Named moves (each a turn or a mirror), then the moves between two rows, first move first; the first pair answered:
move rize:
[-50,325,-184,162,12,56,-55,9,92,28,227,62,-71,-27,-45,-44,284,-145,-151,49,-86,241,-29,28,-82,221,39,213,23,-77,-117,124,-95,166] -> [-84,415,-161,115,-55,-51,-135,-2,66,17,238,26,-2,-3,23,-119,247,-77,-6,-84,-33,189,-43,-44,-98,153,63,324,-89,-33,96,95,-72,-12]
[4,13,-49,2,32,-115,-105,41,-65,-56,11,66,29,-10,-25,-85,69,199,36,-202,27,-39,-75,2,12,-153,49,18,-122,11,153,-60,-69,-171] -> [68,-110,-56,64,169,72,-7,61,-31,-59,7,137,-65,-40,-121,27,129,115,-167,-3,-4,24,-44,89,45,-46,20,-158,38,-43,-164,-17,-112,91]
[-31,167,40,18,-89,-147,-125,-102,-28,-23,68,-26,119,14,62,-135,-81,42,248,-239,-85,-65,-5,-64,-38,-175,-65,95,-176,-112,102,6,76,-249] -> [69,-30,11,108,94,157,35,-75,28,2,59,68,-34,-18,-95,28,4,-129,-102,95,-129,59,45,69,47,-23,-87,-206,69,-195,-424,67,12,175]
[-210,-139,10,53,-162,208,-69,-31,-222,16,54,-162,-299,-39,396,-229,-87,40,72,-76,-301,-167,4,27,-35,-277,163,-83,48,-5,279,-69,134,-162] -> [-130,-247,-17,87,-51,387,55,-15,-191,7,55,-122,-382,-69,294,-106,-31,-55,-122,134,-328,-95,29,115,15,-152,154,-243,175,-65,-30,-5,84,86]
move Ful:
[-118,-586,257,-128,73,108,43,88,-34,-63,-5,-141,-147,50,-25,-53,-501,283,95,-248,-27,-413,312,20,-7,-414,-109,-467,117,-4,190,-71,113,-281] -> [-143,-453,97,79,108,404,72,155,173,20,108,-68,-436,190,-25,-45,-258,-10,-345,-6,-340,-165,306,208,-73,-124,-132,-624,341,-104,-88,36,-87,-7]
[189,186,-135,-24,-7,-22,164,157,161,-90,-47,47,4,-133,-57,42,147,-250,-115,173,-87,14,-50,33,-103,271,41,-76,31,-94,-20,89,-227,38] -> [198,119,-27,-169,-53,-232,131,90,22,-158,-124,-28,192,-229,-43,64,5,-39,180,6,139,-160,-44,-93,-64,69,76,19,-145,-12,181,5,-79,-140]
[-66,-19,-182,-88,51,61,107,-318,-245,132,81,-64,-45,-171,-114,179,-24,70,-40,-41,-246,45,35,-279,258,-294,-234,-149,0,-152,-41,-57,219,362] -> [-59,-23,-177,-69,36,55,108,-334,-243,120,86,-72,-34,-184,-116,178,-35,72,-65,-42,-243,53,49,-281,277,-283,-241,-153,-19,-146,-48,-42,208,366]
[275,53,66,16,237,17,160,-132,-82,-158,-222,16,238,-70,-103,191,149,-21,5,150,515,-36,-39,53,246,169,107,430,-120,-117,-447,-80,139,110] -> [242,61,34,77,236,68,163,-126,-46,-155,-180,29,185,-56,-107,201,205,-63,-75,218,452,6,-51,94,242,226,108,393,-59,-148,-530,-45,90,160]
move Lizup:
[171,-525,221,-77,75,-35,81,-116,115,-149,-74,5,-166,-128,-13,57,-153,222,187,-103,324,-143,-6,-94,243,-88,56,-226,124,125,-219,-100,210,0] -> [73,-480,247,-85,-30,-95,-4,-81,150,-116,-17,-35,-215,-12,108,-75,-216,214,274,-261,226,-207,30,-138,202,-160,41,-182,55,171,90,-127,175,-236]
[-177,277,-117,-105,98,72,108,38,-27,293,-14,-462,-177,256,-129,5,70,-112,-8,-137,-228,249,-203,-125,-163,219,208,115,-362,7,154,-314,46,-4] -> [-111,252,-137,-80,162,160,165,27,-17,307,-13,-415,-199,215,-207,57,118,-169,-118,-44,-227,299,-192,-92,-133,292,197,90,-302,-25,-47,-287,30,137]
[-233,32,138,207,-20,-143,91,57,-101,47,296,-105,43,3,65,93,141,-135,-42,-301,-339,-133,2,-8,-170,-90,217,139,106,82,109,-300,-149,-374] -> [-204,-8,75,270,59,7,157,79,-39,57,281,-71,-53,5,-22,155,226,-236,-245,-115,-415,-41,5,64,-161,21,205,39,204,39,-146,-271,-205,-171]
[-164,-8,121,2,-58,17,-88,22,57,48,53,-147,-41,-37,-25,18,64,17,-7,-64,23,101,-75,29,52,-46,19,126,36,97,76,-78,-42,-23] -> [-145,-11,119,22,-34,34,-44,33,80,33,39,-121,-70,-35,-41,9,87,-31,-71,-41,-18,123,-81,40,51,-15,2,86,72,81,29,-62,-77,35]
Pairs:
Between the rows of a pair lie two moves.
[-89,53,-84,74,-90,67,-43,79,22,16,62,-6,-133,32,-88,-96,126,-144,-21,68,-202,93,47,159,-6,114,-73,-35,104,13,-188,70,-98,144] -> [-137,-22,2,11,-172,-62,-141,85,-49,14,61,-82,-92,81,4,-189,-41,-26,204,-141,-180,-65,75,108,-35,-70,-74,-3,-7,86,141,9,-46,-99] => Ful then Lizup
[28,-159,8,-22,304,196,108,-81,-101,-69,11,167,-206,-85,-155,183,-78,190,30,197,193,-129,117,95,228,-58,10,-382,29,-52,-287,-156,119,118] -> [-43,-32,51,-105,144,-62,-34,-95,-169,-86,6,70,-40,-42,-17,48,-156,362,336,-90,293,-252,92,-60,156,-229,14,-124,-172,43,138,-216,183,-241] => Ful then rize
[104,-94,-97,240,274,57,231,-258,-116,278,334,185,-115,-76,-223,290,417,71,-205,133,99,142,-79,71,81,184,-370,-295,66,-211,-662,-21,-73,476] -> [173,-12,-121,168,265,-56,223,-306,-162,235,280,194,43,-179,-246,334,445,153,-106,115,304,123,-147,7,95,175,-328,-123,-22,-211,-656,-48,-9,465] => Lizup then Ful
[-28,-305,43,-55,156,135,33,40,-174,-121,65,39,-98,10,-68,113,42,-99,29,103,-184,-114,152,166,250,130,2,-210,-62,42,-249,-106,-81,127] -> [-161,-130,2,-13,-5,52,-114,80,-122,-85,195,0,-175,167,116,-82,29,-112,109,-110,-360,-138,177,160,132,92,-4,-104,-118,90,123,-132,-141,-160] => rize then Lizup
[64,220,41,71,-51,115,-113,143,246,135,150,-54,299,116,200,5,-8,-130,-103,-133,26,-175,-79,-177,33,-166,-218,96,-175,41,300,34,-116,-85] -> [61,125,79,14,-32,98,-114,125,203,101,100,-61,334,81,178,12,-59,-59,-66,-186,82,-209,-57,-203,68,-225,-212,63,-174,78,304,18,-53,-111] => Lizup then Ful
[106,-158,-96,137,-77,166,269,-219,-285,-389,2,-84,-187,26,28,-278,220,426,-269,-77,-98,-100,201,141,-124,50,448,-294,410,-118,-179,55,23,77] -> [133,-156,-83,95,-65,111,275,-250,-334,-409,-59,-81,-85,-81,-14,-223,189,471,-195,-74,51,-114,151,92,-102,11,458,-269,374,-136,-234,38,86,102] => Lizup then Ful
[-271,419,-159,114,-7,70,-154,37,44,-108,200,29,-127,257,-12,-249,165,-260,-143,-61,-276,294,41,-62,-84,326,-11,275,-16,-13,306,286,-74,-77] -> [-192,223,23,-121,-10,-193,-135,-64,-179,-207,8,-62,173,89,-47,-192,-110,84,309,-271,120,7,37,-277,19,-13,22,353,-241,67,539,144,143,-294] => rize then Ful
[146,-370,165,-264,44,113,169,-27,84,-414,154,-111,191,-273,-241,174,-98,86,152,187,260,-75,365,-93,566,-448,42,-170,-11,373,-56,-413,309,-40] -> [-134,-266,98,-96,-118,204,3,108,296,-304,417,-168,-181,87,4,-131,-103,-124,37,33,-291,-64,495,40,375,-427,-33,-275,77,383,400,-376,117,-342] => Lizup then Lizup
[-315,113,260,187,-109,225,166,76,-37,26,-21,-75,-459,249,-15,36,16,-208,-320,388,-376,-87,169,29,-213,49,-12,-7,-43,155,-219,168,-56,-434] -> [-232,139,231,185,-59,265,208,80,-59,10,-41,-28,-414,158,-113,100,79,-234,-377,469,-305,-8,118,20,-175,103,2,-5,-4,110,-407,172,-33,-300] => rize then Lizup
[-226,122,-126,-27,-20,100,-137,69,44,63,-8,-134,3,204,21,-69,254,-215,-166,-264,-84,7,-93,-73,-123,32,4,-58,91,-85,314,-66,-122,-258] -> [-140,-50,-5,-195,31,-46,-65,-13,-121,3,-161,-147,248,9,-50,54,109,1,65,-296,233,-129,-91,-182,-38,-123,57,-29,-16,-45,269,-149,26,-278] => Lizup then Ful
[-38,46,-99,28,118,296,-15,127,282,-8,145,8,-287,220,22,-82,275,-300,-217,186,-316,249,60,146,-95,33,-147,-283,21,-84,-139,-1,-110,194] -> [-88,194,-129,52,56,224,-67,127,310,10,163,-10,-266,247,84,-151,327,-322,-163,118,-353,278,4,123,-123,65,-123,-153,-11,-83,-38,-2,-121,105] => rize then Lizup
[75,-3,16,-132,103,-168,119,-109,-104,-77,-121,36,309,-334,-122,126,-101,162,181,-81,412,-79,-121,-194,95,-8,30,130,-303,181,-20,-19,121,202] -> [114,135,-67,-80,125,-100,144,-118,-76,-52,-113,67,296,-343,-147,143,51,50,80,16,405,33,-169,-170,88,131,46,192,-264,145,-167,27,93,313] => Ful then Lizup
[77,-168,190,-36,103,13,64,-192,-199,-1,-368,81,79,-71,-81,38,34,402,27,-65,218,-160,-212,-44,56,-72,295,-69,63,27,-319,1,37,-56] -> [-172,-86,152,84,-63,31,-135,-85,-44,85,-155,11,-182,263,144,-226,17,297,-18,-255,-213,-176,-133,68,-77,-88,235,-115,91,78,141,22,-123,-389] => Lizup then Lizup
[79,195,-55,-324,26,81,71,107,70,102,-213,127,-138,-67,24,250,363,-84,-84,337,130,29,-267,71,-124,565,-40,288,38,88,-9,-239,-247,257] -> [6,301,-61,-336,-59,-43,-21,101,58,122,-196,88,-99,5,112,148,366,-40,62,171,117,-15,-321,10,-161,504,-21,420,-56,133,249,-269,-249,39] => rize then Ful
[173,167,-65,6,26,57,-27,-80,18,-101,-7,-23,59,-136,-44,94,196,21,-22,102,-26,249,-108,7,-83,40,-51,109,-30,26,-274,0,-43,142] -> [81,160,14,-54,-85,-127,-137,-86,-33,-97,24,-97,115,-84,106,-41,61,123,212,-121,-39,104,-74,-55,-125,-115,-66,181,-164,105,110,-49,4,-162] => Ful then Lizup
[-81,15,0,-113,54,-33,-31,15,-18,-69,-73,-78,78,-106,-71,-73,5,36,130,-65,225,-30,-25,-64,67,-66,29,132,-231,-19,141,-41,17,18] -> [-148,162,-63,-19,9,0,-76,50,79,4,-11,-68,-17,4,2,-152,104,-71,41,-57,72,70,-45,-5,-10,38,-7,176,-211,-32,174,-16,-75,-10] => Ful then rize
[142,-224,169,-257,69,-93,114,-158,-170,-330,-61,-24,-84,93,-143,171,-42,44,-11,64,229,-189,-21,217,-82,-19,-210,-39,162,24,-460,-190,246,89] -> [115,-166,182,-308,9,-221,34,-192,-204,-322,-70,-63,21,81,-85,126,-80,150,159,-65,300,-244,-26,119,-93,-95,-181,61,60,55,-261,-232,295,-48] => Ful then Lizup
[-15,134,106,192,-167,-178,-139,49,43,-46,15,-152,44,2,-125,-102,-458,-73,3,-329,4,-70,6,243,17,-224,-10,-220,526,99,302,248,-171,-294] -> [-26,174,64,223,-183,-133,-138,60,91,-31,52,-137,-25,48,-128,-127,-409,-129,-54,-318,-56,-31,-3,262,-11,-182,-24,-208,546,89,270,271,-209,-283] => Lizup then rize
[-45,-160,203,-253,174,88,-3,-11,-230,-130,-169,-128,197,-84,-10,43,-195,-7,122,82,136,-345,110,-43,307,-82,-288,-125,59,49,-262,-181,-169,150] -> [-159,-4,70,-49,116,258,-41,57,-37,-26,11,-96,-67,134,75,-82,-28,-248,-171,171,-207,-177,145,113,188,117,-339,-207,202,22,-274,-107,-336,197] => Lizup then Ful
[30,269,-207,89,-45,-68,62,-10,82,161,234,-97,-1,105,84,-181,-95,162,22,-131,-67,70,55,153,-62,64,152,182,-105,94,152,-68,-64,-115] -> [173,117,-186,55,120,15,216,-65,19,140,123,-39,82,-64,-118,34,-47,170,-89,84,146,124,36,173,34,133,162,68,-18,32,-289,-55,1,226] => rize then Lizup
[250,16,170,-267,-193,28,-61,-41,-47,-26,-77,-70,25,108,-33,70,-116,-41,-102,72,139,117,-248,11,45,145,134,1,-86,-40,-119,-82,-141,-48] -> [239,-39,179,-259,-169,90,-48,-22,-41,-43,-69,-51,-12,145,-49,82,-116,-68,-167,107,115,89,-218,15,45,157,144,-34,-49,-45,-136,-71,-149,-6] => Lizup then rize
[-123,136,-72,-167,-49,110,-110,-68,-23,-132,122,-59,63,240,130,7,-81,85,73,142,-83,-175,242,89,97,-397,-224,-189,2,43,177,-209,239,-175] -> [-132,91,-62,-174,-10,167,-92,-58,-14,-126,125,-51,34,244,129,10,-75,57,25,184,-91,-162,281,111,74,-401,-237,-250,26,44,139,-202,235,-162] => Lizup then Ful
[-11,-356,224,-75,131,222,127,-72,-70,29,256,71,-114,-35,-201,-171,-63,59,-466,160,-58,153,100,52,33,-9,-102,-550,393,-183,-410,2,-360,329] -> [-190,102,50,63,-120,79,-129,15,141,152,465,22,-230,236,77,-481,103,-91,-415,-44,-396,270,-4,79,-187,104,-104,-203,287,-154,75,26,-499,-22] => rize then Ful
[-6,-137,132,77,6,229,-73,-13,-80,10,44,-11,-219,80,28,33,-155,-18,-85,-11,-193,-4,170,135,-86,-99,-88,-228,119,-9,19,97,-2,-31] -> [19,-44,140,-22,-65,22,-120,-65,-161,-3,-14,-67,-32,0,81,29,-199,131,178,-166,-6,-84,92,-17,-93,-214,-69,-3,-53,42,215,51,86,-213] => Lizup then rize
[101,112,76,54,-384,-166,-134,90,-144,45,149,-153,585,-107,-90,-150,209,-151,61,111,426,-30,-172,-103,-96,100,209,154,94,-128,-205,-185,33,-48] -> [54,86,115,49,-420,-197,-154,73,-170,22,162,-173,573,-82,-38,-177,146,-141,127,43,415,-97,-150,-130,-107,57,203,145,79,-105,-93,-224,34,-155] => rize then Lizup
[-472,213,-118,254,27,87,-129,171,363,-121,26,-158,-154,215,208,-254,182,-407,103,120,-129,107,-22,-32,160,-88,-12,205,-296,-56,91,185,-152,-486] -> [-212,47,-80,200,270,247,116,98,273,-184,-139,-32,-28,-67,-49,89,253,-387,-68,481,203,195,-66,-14,323,23,21,52,-174,-158,-588,208,-95,36] => rize then Lizup
[180,-289,54,299,445,50,174,120,98,-311,233,60,-282,-74,128,-86,149,211,-270,-148,-354,352,158,5,-12,-166,120,13,-114,-166,-63,-31,87,-103] -> [274,-358,135,177,496,-69,214,49,-29,-365,124,75,-81,-233,46,23,84,356,-108,-157,-88,268,129,-86,59,-254,146,95,-176,-128,-125,-90,203,-77] => Lizup then Ful
[-92,-185,111,-23,1,83,45,-42,27,-39,82,-55,-179,83,31,-59,-154,-77,-43,-1,-128,-59,137,-13,-3,-151,-52,-221,134,40,36,-6,-46,-63] -> [-26,-247,146,-101,49,14,81,-86,-34,-50,7,-35,-62,1,-9,-2,-203,10,25,-7,32,-111,89,-65,62,-182,-44,-193,91,35,-43,-27,18,-16] => Lizup then Ful
[-97,-532,-28,-58,321,233,-21,30,-69,-284,-210,-248,-603,-132,-190,37,36,-70,-540,-465,-145,165,404,189,19,229,128,-195,412,-546,-171,145,-516,447] -> [-287,-110,-133,26,68,60,-286,104,57,-184,-49,-319,-645,83,78,-240,149,-134,-403,-727,-398,253,341,147,-194,286,114,167,278,-481,380,149,-622,24] => rize then Ful
[-81,12,-62,101,-120,-155,-166,-321,-134,123,-166,-161,33,154,128,-50,-27,-188,-213,-46,-164,-165,247,-178,-5,-95,-5,-149,53,-160,60,-172,-29,-39] -> [-5,-51,-41,89,-52,-83,-108,-330,-146,113,-200,-125,71,83,44,55,6,-194,-277,70,-77,-140,245,-168,35,-49,10,-177,84,-188,-124,-183,-18,114] => rize then Lizup
[-205,657,-304,92,-378,-208,-493,10,105,-57,181,-198,103,147,386,-309,182,-140,231,-223,-157,-144,0,-23,-24,110,110,602,-4,-22,274,-57,-71,11] -> [-112,466,-345,230,-145,206,-243,31,202,-50,181,-66,-115,104,147,-96,318,-396,-260,206,-255,42,69,182,64,387,81,224,340,-174,-405,52,-177,552] => Ful then rize
[-42,-69,46,139,-78,-35,-107,31,51,1,92,-70,-145,256,65,2,-149,-5,0,-120,-222,-127,-62,123,126,-80,-57,-158,103,107,296,49,74,-101] -> [-47,9,31,118,-105,-97,-141,18,48,-6,88,-71,-97,250,100,-7,-116,11,33,-137,-196,-111,-94,77,131,-74,-40,-68,34,115,334,59,69,-142] => Lizup then rize
[-77,-20,180,66,-233,89,-151,-203,-144,-262,91,-400,-289,235,-111,262,21,26,58,83,-203,88,-18,30,169,341,-58,86,209,165,197,207,29,-345] -> [-12,-92,187,83,-156,179,-68,-189,-140,-265,60,-357,-319,194,-173,326,16,-11,-23,177,-181,123,16,72,216,377,-73,-11,261,139,40,209,30,-205] => Ful then rize
